Here are some points:
[ 45  -7   1 -11  10 -24 -14  15]
[ 41 -19  69 -18 -85  11   1 -43]
[ 57 -14   8  -3 -12 -25  -4  37]
[-17  22  96 -29   4  52 -34 -57]
[-127  -13  -35   -3  -41   27   83  -21]
[-16  24  51  -2  24  37 -25 -41]
[-11 -16 -25  -1 -70 -19  54   5]
[ -9   4 -45   1 -33 -16  37  28]
[ -7 -22 -39  12 -13 -18  24  23]
[ -42  -29  -53   -4 -105  -24   57   15]
[124 -31  26   3  11 -39 -57  15]
[ 62   3  17  10  30 -13 -43  -8]
[ 27   7  29 -16 -12  -1 -15  -8]
[-65  11  -9  -3  -8  17  33  -3]
[-28  10 -37   5  18   0   0   2]
[ 10  31 -95  33 127 -43 -23  80]
[ 28 -37  30 -10 -54  -1  17 -20]
[ 33  -9 -55  11  21 -47 -17  23]
[ 33 -17  15  -7 -54 -12   4  -3]
[ 91  -2 -58  39  97 -59 -36  70]
[ 17 -12  -9  15  25  -9 -12  13]
[-40   8   9 -11 -18  13  18 -15]
[-14 -16 -15 -14 -66 -20  36  -5]
[  2  16 -42   4  45  -8   1  34]
[ 51 -15 -25  -6 -25 -31   6  20]
[ 37  12  -3  17  35 -11 -17   9]
[-91  -1 -36 -14 -51  19  43 -21]
[ 25 -28  64 -18 -54  21   2 -41]
[  5   6 -42  20  65 -14 -15  39]
[ 27 -16  10  -7 -58  -1   8 -20]
Here are 12 more points, each followed by its number:
[ -7  -4  30 -13 -33  16   6 -21] 0
[ 57   3  11  -3  12 -16 -26  29] 1
[ 18  26   3   9  73   6 -29  19] 2
[ 25 -15  22 -12 -47 -11  -1 -23] 3
[  2 -26  73  -4 -52  30  -7 -56] 4
[ 74 -23 -45  20  31 -58 -20  47] 5
[   0  -43  -45   -2 -115  -32   68   14] 6
[-29   8  -4  -8   4  19  16   4] 7
[ 74  -8  55  -2  10  -8 -35   4] 8
[ 71  -9  54 -18 -54 -14  -8   2] 9
[ -1  18  52  -9  -2  42 -14 -46] 10
[-10   8  -2   9  20 -10 -16  16] 11
Which two of these numbered points are nearest to each point below, ignoring the 3 directions in which the first points spread most? Their numbers follow each, nearest first.
[-19  20 -14  24  82  -1 -26  23] > 11 5
[-16   6  -7  -1  15  -2   0  10] > 0 8
[ 73  -9  18  -6 -22 -27  -9  10] > 2 0
[   7  -17   -9  -17 -100    5   47  -14] > 10 2
[-25  34  39  11  82  25 -39 -12] > 11 8
[ 58   1  62   1   0   6 -33 -24] > 6 0
[-39   2 -74   7   7 -14  15  16] > 3 5
[-119   -6 -127   40   33   -5   57   53] > 4 5
[108   9  84  -3  40   1 -51  -9] > 2 8
[-115   31  -23    7   70   33   20    7] > 8 0
[-12   4 -43   3  30 -18  -2  35] > 0 1
[ 80 -17 -16  40  87 -34 -55  37] > 4 5
[ 67 -22 -19  20  -4 -38  -6  31] > 6 0
[-88   9  19 -19  -8  42  14 -25] > 0 11
[-127   36  -13    1  -18   69   42  -33] > 10 6
[103   5  12  17  63 -28 -68  54] > 1 8
[ 32 -26  21  -8 -68 -16   3 -29] > 3 5
[-23   4  16  19  48  18 -17 -11] > 4 5
[ 47 -10 -20  12  16 -24 -16  31] > 0 6
[ 27  22  29   3  61  16 -45  -5] > 0 6
[  9   3  47 -11 -38   9   7 -28] > 2 6
[-14 -20 -48   1 -59  -6  50  10] > 10 6
[ 127  -53   27  -13 -121  -34   30    4] > 2 7
[-52  14  26  -7  18  49  17 -13] > 7 2
[-28  19  -5  11  46   0   6  15] > 8 2
[-42  30  31  -1  75  11 -15   3] > 8 11
[121  23  42  11  44 -38 -37  43] > 9 1
[ 13   7  47 -25 -40  29   0 -30] > 2 7
[ 17 -18  38 -13 -68  21  34 -23] > 2 7
[-62  10 -23   0 -58  20  34  -9] > 10 0
[-27   1 -10   9 -14  12  -8  -4] > 11 0
[  4  11  54 -22  -6  21 -13 -36] > 0 3
[ 20   9  10   5  51   5 -23  -2] > 6 0
[ -6  -4  80 -23 -61  38   0 -66] > 6 0
[-11  14  10  -1  -1   8 -19 -19] > 3 0
[  5  -4 -13  -8 -20 -11  12  -5] > 3 0
